In the rows, zero is written as 128.
One turn moves each row of this set onto another row. After a few examples, where does it send each row asked below?
Q_260: [117 132 128 148 142 124 109 149 127 137 117  92 124 142 108 123 144  98
 111 102 139  91 132 122  85 143 144 139 115 129 151 134  94]
Q_764: [143 115 132 129 151 144 115 149 135 107 155 132 146 107 149 123 113 106
 106 122 144 130 111 107  99 134 146 160 121 115 138 114 139]
Q_157: [124 105 125 132 148 121 130 136 125 109 148 145 151 107 135 108 118 111
 109 111 145 120 128 119  99 119 148 163 142 118 138 109 144]
Q_355: [135 127 135 129 156 137 110 138 134 110 161 133 148 126 143 121 116 123
 115 126 157 120 119 136 103 117 145 156 150 106 135 121 129]
Q_739: [153 138 123 106 155 110 125 122 136 115 100 128 132 163 105 156 137 104
 139 107 136 125 121 152 135 140 126  91 103 140 112 111 100]
Q_278: [156 148 118 115 136 116 148 149 129 107  88 130 129 154 106 139 142 103
 137 102 126 107 133 133 130 141 133 104  95 145 109  94  95]
Q_40: [130 140 147 118 147 130 103 144 126 128 124  96 117 160 117 118 144  99
 107 126 137 106 136 112  65 146 140 120 101 131 151 129 116]
Q_993: [158 123 136 108 138 130 134 135 140 106  85 139 132 154 106 157 132 101
 134 106 134 115 140 139 150 137 135 104  90 153 129 104 108]
Q_633: [119 139 134 141 156 133 104 158 127 141 121  97 112 167 104 138 149 101
 115 123 131 120 149 122  90 146 143 132 119 131 153 124 102]
Q_883: [149 120 128 120 116 154 146 146 102 140 117 119 114 154 137 110 101 114
 114 104 117 142 137 140  90 132 134 107 140 100 132 136 130]
Q_72: [140 124 121 103 136 132 143 130 141 106  93 138 121 173 116 151 145 112
 129 118 110 113 137 114 129 145 138 112  83 155 122 104 115]
Q_971: [116 124 130 102 124 130 121 118 116  90 122 149 145 131 136 147 104 109
 151 133  97 109 143 141 119 111 108 101 130 134 147 121 142]
Q_915: [128 101 148 116 148 144 124 140 122 100 145 127 147 106 160 128 122 107
 132 120 145 111 132 100  85 120 147 155 126 131 134 107 142]
Q_236: [127 111 122 140 108 158 135 131 125 125 138 118 125 161 146 112 128 102
 121  78 137 143 134 133 140 159 142 126 115 127 132 102 133]
Q_132: [171  98 130 114 121 148 130 133  99 102 114 130 130 137 159 123 130 100
 139  72 131 140 143 146 108 136 134 132 103 107 129 114 101]
Q_826: [119 141 131 147 143 121 110 149 113 117 128  94 122 154 124 128 151 107
 110 107 168 114 130 118  91 140 137 147  90 130 156 128 106]
Q_619: [133 118 134 132 135 123 130 122 120  94 118 142 140 119 133 150  96 119
 163 125 100 135 130 153  95 103 113 102 129 127 141 122 143]
Q_529: [116 118 149 123 145 130 147 137  97 123 116  98 123 148 136 129 120  85
 130  81 114 128 161 153 129 143 116 115 122 100 135 133 124]
Q_562: [144 140 111 116 150 119 144 149 118 111  71 131 127 170 112 150 137 104
 123 120 133 117 147 136 121 137 124 111  86 143 112 130 108]
Q_634: [134 133 143 136 152 135  99 147 107 136 117  97 110 158 101 128 148  95
 109 113 145 111 143 119  94 149 146 135 104 141 157 135 109]
Q_559: [147 120 126 111 135 124 146 134 128 113  85 139 118 167 100 150 127 106
 136 111 125 118 138 144 130 125 132 109  77 150 114 101 111]
Q_385: [141 128 119 133 126 121 134 128 109  77 117 161 140 120 121 133 117 120
 149 116  98 126 129 146 113 120 114  96 143 139 141 131 143]
Q_432: [121 123 124 131 149 133 135 136 116 112 143 126 141 113 138 128  97 112
 126 113 162 119 129 105  96 115 130 156 143 119 138 126 162]
Q_447: [124 121 136 129 159 140 118 149 113 110 150 127 137 109 149 113 111 106
 123 123 145 134 127 105  99 127 146 168 135 119 135 104 140]
Q_540: [145 119 120 126 144 132 140 113 125  88 135 158 135 119 128 163 112 130
 159 121 112 131 122 147 115 119 117 109 140 121 128 139 126]
Q_149: [128 121 122 127 123 138 122 127 118  82 117 151 135 118 137 139  88 112
 156 125  99 126 118 147 116 113 107 110 124 131 135 131 143]
Q_519: [123 129 137 151 169 137 111 143 131 132 120  96 125 158 118 141 143 113
 112 113 157 109 131 127  97 154 160 122 124 136 134 133  92]
Q_911: [134 120  93 119 122 129 127 124 112  84 108 165 135 132 137 140 107 110
 159 122 130 134 126 143 120 108 115 101 127 142 146 123 135]

Q_971 -> Q_72
Q_562 -> Q_826
Q_619 -> Q_993
Now these:
Q_739 -> Q_519
Q_260 -> Q_157
Q_149 -> Q_559
Q_883 -> Q_132

One turn moves each row of this set onto another row. After a few examples, where does it send each row asked below?
Q_804: [125 142 154 107 154 128 155 103 131 130 114 124 143 144]
Q_820: [ 80 145 155 126 150 139 177 132 128 132 141  96 133 105]
Q_233: [113 150 145 108 149 136 166 122 145 171 139 117 110 131]
Q_878: [112 151 114 125 167 147 131 131 155 122 164 118 113 151]
Q_114: [ 96 151 134 120 165 153 139 133 162 147 161 114 105 149]
Q_870: [115 124 120 124 144 168 131 144 143 145 151 101 160 154]
Q_55: [122 137 151 156 136 155 126 113 153 112 136 138 147 136]
Q_191: [112 121 176 112 141 154 153 150 138 132 127 130 151 155]
Q_754: [113 127 166 153 145 164 133 112 134 153 121 120 120 118]
Q_797: [113 129 130 125 151 156 139 122 101 146 130 116 157 113]
Q_793: [114 140 157 117 124 146 120 137 157 142 135 117  98 159]
Q_506: [112 155 157 114 133 114 146 138 157 132 136  78 123 131]
Q_737: [117 133 131 106 111 174 134 153 129 131 147  95 111 127]
Q_311: [132 130 127 123 138 133 154 138 147  99 155 139 113 147]
Q_64: [100 130 149 110 169 122 141 102 134 109 140 107 112 131]
Q_507: [105 153 119 150 145 115 159 133 152 118 160 114 133 135]
Q_305: [126 136 119 118 139 152 174 143 105 125 131  90 135 129]
Q_906: [107 115 124 128 143 189 141 143 142 144 142  98 133 153]
Q_31: [130 140 146  99 127 160 107 136 137 140 134 117 144 138]
Q_701: [131 155 115 120 123 130 125 134 137 133 146  94 107 144]
Q_2: [126 138 155 123 141 138 138 125 154  98 115  96 103 143]
Q_369: [105 131 155 132 162 142 149 120 133  87 128 131 146 126]
Q_435: [ 98 150 176 141 142 134 129 135 129 151 149 119 150 119]
Q_846: [ 87 144 170 153 127 166 147 140 144 109 150 127 119 134]
Q_60: [ 98 150 137 154 121 156 163 127 141 150 153  93 123 108]
Q_508: [113 173 134 145 147 144 139 109 120 134 139 106 146 116]
Q_168: [113 135 140 159 140 161 141 132 109 101 140 111 108 116]
Q_659: [130 147 124 113 142 134 153 157 134 157 160 113 150 133]
Q_907: [120 128 156 106 123 152 140 153 145  92 137  94 138 124]
Q_981: [105 131 141 141 138 141 130 137 146 168 150 138 147 148]
Q_637: [ 96 144 152 147 161 148 157 113 159 139 123 128 106 143]
Q_742: [100 129 147 118 122 134 187 145 134 110 150 105 113 136]
Q_439: [ 98  95 159 114 137 143 144 130 129 118 140  95 157 140]
Q_658: [ 85 129 156 110 154 116 153 123 141 114 159 100 111 129]
Q_838: [ 90 106 154 132 128 167 149 157 121 120 152 128 138 126]
Q_857: [120 142 160  97 141 158 140 128 137 134 114  82 136 113]
Q_473: [118 129 135 159 121 132 140 145 132 119 168 108 142 112]
Q_327: [129 120 142 123 150 180 152 146 137 130 127 135 105 148]
Q_372: [102 101 142 115 143 152 152 118 115 125 128  80 142 129]
Q_144: [114 123 105 155 135 164 148 135 125 136 144 120 108 138]

Q_659 -> Q_191
Q_369 -> Q_507
Q_907 -> Q_506
Now these:
Q_55 -> Q_473
Q_878 -> Q_870

One turn moves each row of this set onto another row. After a few examples, where does it send each row asked below?
Q_975: [130 161 134 155 123 152 135  92 131 132 139 161 127 144 129 137 131 133
 124 130 106 141]
Q_178: [128 159 131 151 125 138 150 144 148 104 133 134 136 125 116 118 121 107
 100 117 138 118]
Q_141: [137 125 129 119 121 123 103 140 116 143 122 120 137 128 132 154 102 136
 160 157 123 109]
Q_235: [142 158 110 126 133 154 130 141 127 133 137 134 121 121 138 147 109 149
 144 173 151 128]
Q_457: [125 146 133 119 160 141 119 121 143 133 129 127 114 117 121 149  92 127
 108 157 115 151]
Q_90: [149 134 148 130 118 133 152 129 136 102 134 149 118 101 133 123 109 129
  93 142 101 149]
Q_684: [127 159 106 133 103 164 147 123 124 125 118 141 118 136 154 145 119 112
 129 128 153 147]
Q_398: [152 105 155  95 117 149 141 137 137 118 143 120 149 128 137 110 138 111
 118 139 114 126]
Q_400: [139 142 126 142 123 126 130 124 131 106 138 155 145 136 131 139 159 118
  87 117 136 157]
Q_992: [110 138 136 142 137 114 122 117 113 125 142 131  98 133 142 120 140 154
 122 150 132 146]
Q_137: [164 130 141 122 148 116 140 106 144 149 136 143 113 101 106 127 138 130
 116 157 116 126]
Q_186: [130 106 113 153 122 118  89 139 129 139 121 142 123 129 130 137 145 115
 158 154 134 139]
Q_888: [157  98 131 101 112 122 122 150 155 138 126 134 139 110 128 121 133 128
 148 106 135 126]
Q_11: [155 129 123 154 102 166 108 139 136 116 125 136 122 159 123 161 122 109
 135 130 133 151]
Q_128: [131 106 100 128 127 127 131 117 139 136 140 147 108  85 127 145 141 134
 119 120 125 103]
Q_443: [140 124 115  89 121 137  91 133 141 124 128 128 123 138 128 118 119 113
 153 147 153 134]
Q_969: [150 140 150 130 116 140 153 131 139 113 125 140 142 155  98 146 113 101
 101 137 114 127]
Q_570: [136 123 147  83 130 139 118 130 133 161 132 128 116 119 128 123 135  93
 139 136 115 118]
Q_747: [141 132 119 106  98 157 122 152 169 115 123 140 138 148 128 119 116 109
 132 118 111 132]
Q_425: [124 156 112 132 150 122 134 143 115 129 116 149 143 142 137 148 123 149
 141 145 126 161]
Q_445: [150  87 114 129 101 129 143 128 159 127 135 112 109 127 108 142 148 121
 122 123 120 120]
Q_216: [123  90 131 117 125 103 133 141 134 155 119 148 121 100 115 149 132 119
 107 134 112 127]
Q_539: [124 114 129  89 129 166 144 135 140 131 127 122 130 126 136 125 108 102
 145 142 115 160]
Q_595: [130 143 128 141  88 146 128 143 138 124 116 140 141 124 123 121 112  82
 119 142 144 155]
Q_631: [135 123 136 147 134 141 145 124 125 163 128 139 124 122 122 136 131 162
  95 111 136 149]
Q_231: [139 118 111 142 118 132 169 133 141 127 121 119 137 142 135 122 155 140
 110 116 135 109]
Q_135: [153  98 127 152 107 124 129 162 120 131 103 135 122 142 110 129 133 130
 124 109 122 122]
Q_29: [146 132 108 114 133 118 130 124 120 146 129 150  95 136 122 162 159 148
 115 118 116 128]
Q_315: [115 137 119 130 134 117 107 122 124 151 131 128 131 120 161 152 144 128
 138 133 142 101]
Q_33: [137 128 132 115 122 130 128 127 130 120 141 138 113 126 133 161 120 120
 148 189 137 159]

Q_398 -> Q_570
Q_141 -> Q_595
Q_992 -> Q_975
Now these:
Q_747 -> Q_888
Q_231 -> Q_315
Q_178 -> Q_128
Q_457 -> Q_90
Q_186 -> Q_11
Q_216 -> Q_33
Q_400 -> Q_29

One turn moves each row of this set onto another row. After a few examples, where does it send each row asked below?
Q_761: [113 141 121 133 120 109 126 105 105 140 114 120 119 139 134 141 132 118]
Q_314: [101 149 122 151 108 113 132 102 111 159 143 116 117 124 101 118 102 147]
Q_450: [133 142 135 125 110 139 118 123 136 170 123 122 138 123 120 104  73 119]
Q_270: [101 120 127 166 110 122 125  94 109 150 153 105 127 113 114 116  88 156]
Q_414: [137 106 131 136 111 150 119 128 135 158 131 117 143 115 142 101  62 132]
Q_378: [103 130 111 128 131 136  96 143 124 134  94 103 152 127 138 137 102 138]
Q_53: [108  89 122 161 104 129 133 114 115 142 162 110 129 111 131 117  90 169]
Q_335: [ 91 123 115 101 140 110 118 139 116 139 153 112  94 133 133 130 122 121]
Q_891: [102 144 143 143 139 139 137 107 107 158 146 112 139 133 133 113  75 166]
Q_279: [119 120 121 115 114 114 135 128 116 142 123 134 122 144 135 148 144 126]
Q_462: [103 126 119 113 127 135  96 148 131 141 103 108 157 127 125 143 111 138]
Q_68: [111 125 112 121 115 128  99 154 120 132 111  89 151  95 156 129 103 141]
Q_113: [123  80 133 127 106 121 124 122 112 131 151 106 136 108 158 143 127 137]
Q_232: [144 122 124 113 101 141 133 152 140 165 129 133 133 120 139 102  82 130]
Q_183: [107 123 124 103 117 132  97 157 132 143 115 103 159 112 128 141 116 139]
Q_318: [103 159 144 124 133 133 142 117 113 168 146 122 136 139 118 117  90 161]
Q_437: [124  90 127 111 106 119 134 136 119 137 141 127 130 129 146 149 142 136]
Q_947: [ 86 115 121 125 150 116 105 115 109 134 153  94 101 125 137 127 102 121]
Q_17: [115  88 112 142  96 127 147 140 122 144 162 127 121 119 135 119 106 173]
Q_671: [107 129 107 132 125 132  98 146 118 130  98  94 149 111 153 129  98 140]
Q_405: [ 96 104 113 101 136 114 120 148 118 135 160 110  96 127 145 129 121 129]
Q_165: [115 117 107 128  94 117 153 148 123 153 152 139 112 129 122 120 121 164]
Q_523: [132 124 136 137 114 146 114 117 133 164 126 115 143 119 128 103  62 124]
Q_301: [109 124 137 145 133 142 142 120 107 150 154 109 139 121 154 108  72 176]
Q_998: [118 134 135 108 115 132 157 152 117 161 162 126 132 121 146 112 100 174]
Q_705: [117 119 133 127 121 138 152 142 112 152 162 116 135 115 160 108  85 180]
Q_248: [ 90  97 119 125 145 120 108 124 111 128 160  94 103 120 149 126 101 128]
Q_122: [117  99 134 145 113 116 116  99 101 130 142  92 134 101 158 137 115 129]
Q_275: [111 122 121 107 111 128  99 160 127 139 120  94 156  96 143 135 112 140]
Q_663: [139 141 128 113 104 137 127 141 139 171 124 131 133 123 124 104  83 122]
Q_85: [111 154 140 107 122 130 152 140 117 169 154 129 133 133 125 116 103 165]
Q_902: [ 95  91 115 112 139 118 116 140 115 129 164 102 100 121 154 127 110 132]
Q_30: [108 147 113 133  99 110 146 128 118 161 142 134 110 132 104 119 118 152]
Q_13: [ 86 129 119 113 147 111 110 122 112 139 149 103  97 132 128 129 113 117]
Q_591: [143 105 125 125 104 147 128 146 139 158 133 126 138 116 147 101  71 136]
Q_525: [113 130 128 149 120 111 117  91  98 135 123  99 126 117 146 136 117 119]

Q_232 -> Q_591
Q_405 -> Q_902
Now these:
Q_378 -> Q_462
Q_437 -> Q_113
Q_165 -> Q_17
Q_318 -> Q_85

One turn moves each row of this set onto another row. After a few examples, where does it send each row asked below?
Q_8: [102 122  98 133 132 123 134 135 123 154 118 132 151 142]
Q_243: [111  87 141 142 133 113 121 118 142 107 144 116 119 121]
Q_328: [137 158 142 115 122 135 125 124 118 147  96 132 114 113]
Q_44: [119 119 115 129 151 120 122 108 128 139  94 123  96 120]
Q_776: [141 138 107 136 129 133 141 137 131 144 136 168 134 126]
Q_867: [121 160 123 121 137 164 147 137 123 123 139 137 138 139]
Q_720: [138 122  99 116 142 133 151 139 122  96 138 132 134 136]
Q_760: [142 121 141 129 152 128 132 143 119 107 100 136 117  95]
Q_722: [109 113 145 105  97 119 126 107 129 141 119 112 107 133]
Q_900: [133 133 123 155 118 130 134 144 122 137 125 139 165 137]
Q_849: [119 127 140 102 143 116 114 148 144 123 144 138  96 134]
Q_465: [119 129 169 108 108 132 129 145 126 117 144 127 139 105]
Q_87: [111 105 102 137 146 133 149 140 125 132 131 154 147 110]
Q_133: [106 127 102 144 150 152 143 111 132 122 137 122 128 149]
Q_839: [122 118 144 147 121 131 131 108 114 128  92 107 138 102]
Q_535: [135 117 144  97 122 115 125 134 136 120 127 139  85 129]
Q_711: [101  90 159 139 139 134 129 122 136 111 127 122 105 116]
Q_415: [101 126 146 120 101 129 120  99 139 150 142 118 118 128]
Q_440: [127 130 108 126 108 143 154 111 116 117 134 115 156 135]
Q_749: [117 126 184 127 115 143 127 141 127 116 125 125 122 118]

Q_900 -> Q_8
Q_722 -> Q_711
Now these:
Q_839 -> Q_44
Q_415 -> Q_243
Q_440 -> Q_133

One turn moves each row of this set onto another row. After a few examples, where does it send each row asked below?
Q_786: [134 158 119  85 107 119 141 151 123 111 140 150 119 145 146 161]
Q_930: [116 155 123 117 126 102 142 149 123 103 147 143  97 111 154 117]
Q_582: [136 144 154 101 128 117 135 146 146 120 126 100 135 130 118 118]
Q_250: [124 139 133 126 130 104 123 120 131 135 144 120 106 131  95 136]
Q_152: [147 132 119 116  98 146 131 137 146 103 141 159 109  96 122 127]
Q_567: [135 116 142  75 119 138 155 137 122 133 125 119 150 126 153 139]
Q_296: [140 147 128  97 116 161 152 112 121 116 162 142 116 146 142 132]
Q_249: [106 143 130 116 112  78 144 145 139 119 130 146 110 114 146 139]
Q_808: [114 124 110  92 100 140 130 151 134 151 124 150 129  93 135 130]
Q_813: [111 138 116 105 128 128 133 124 131 154 105 106 128 127 161 128]
Q_713: [123 126 112 126 119 154 140 122 132 141 123 100 127 107 157 114]
Q_185: [132 117 140 105 124 156 153 145 158 138 142 129  81 124 149 127]
Q_373: [133 117 106 129 110 149 135 123 146 133 133 115 128  90 151 121]
Q_317: [118 115 146 107 109 113 127 162 113 128 122 137  90 134 125 143]
Q_18: [141 133 145 146 125 134 135 135 154 136 164 138 106 152 160 143]
Q_989: [144 136 139 153 122 131 137 128 153 126 159 145 136 150 155 143]
Q_750: [133 106 132 115  93 129 152 132 150 160 140 136 112 158 144 149]
Q_159: [118 160 122 104 116 119 142 143 111  94 157 138 111 121 156 113]
Q_580: [134 129 122 100 156 113 142 122 154 139 156 129 144 122 119 123]
Q_510: [118 134 129 139 116 122 129 125 144 135 141 150 161 154 142 146]
Q_277: [148 111 117 112 127 117 129 121 130 142 146 171 134 126 130 158]

Q_713 -> Q_930
Q_18 -> Q_373
Now these:
Q_786 -> Q_750
Q_296 -> Q_185
Q_582 -> Q_250
Q_813 -> Q_249
Q_277 -> Q_567

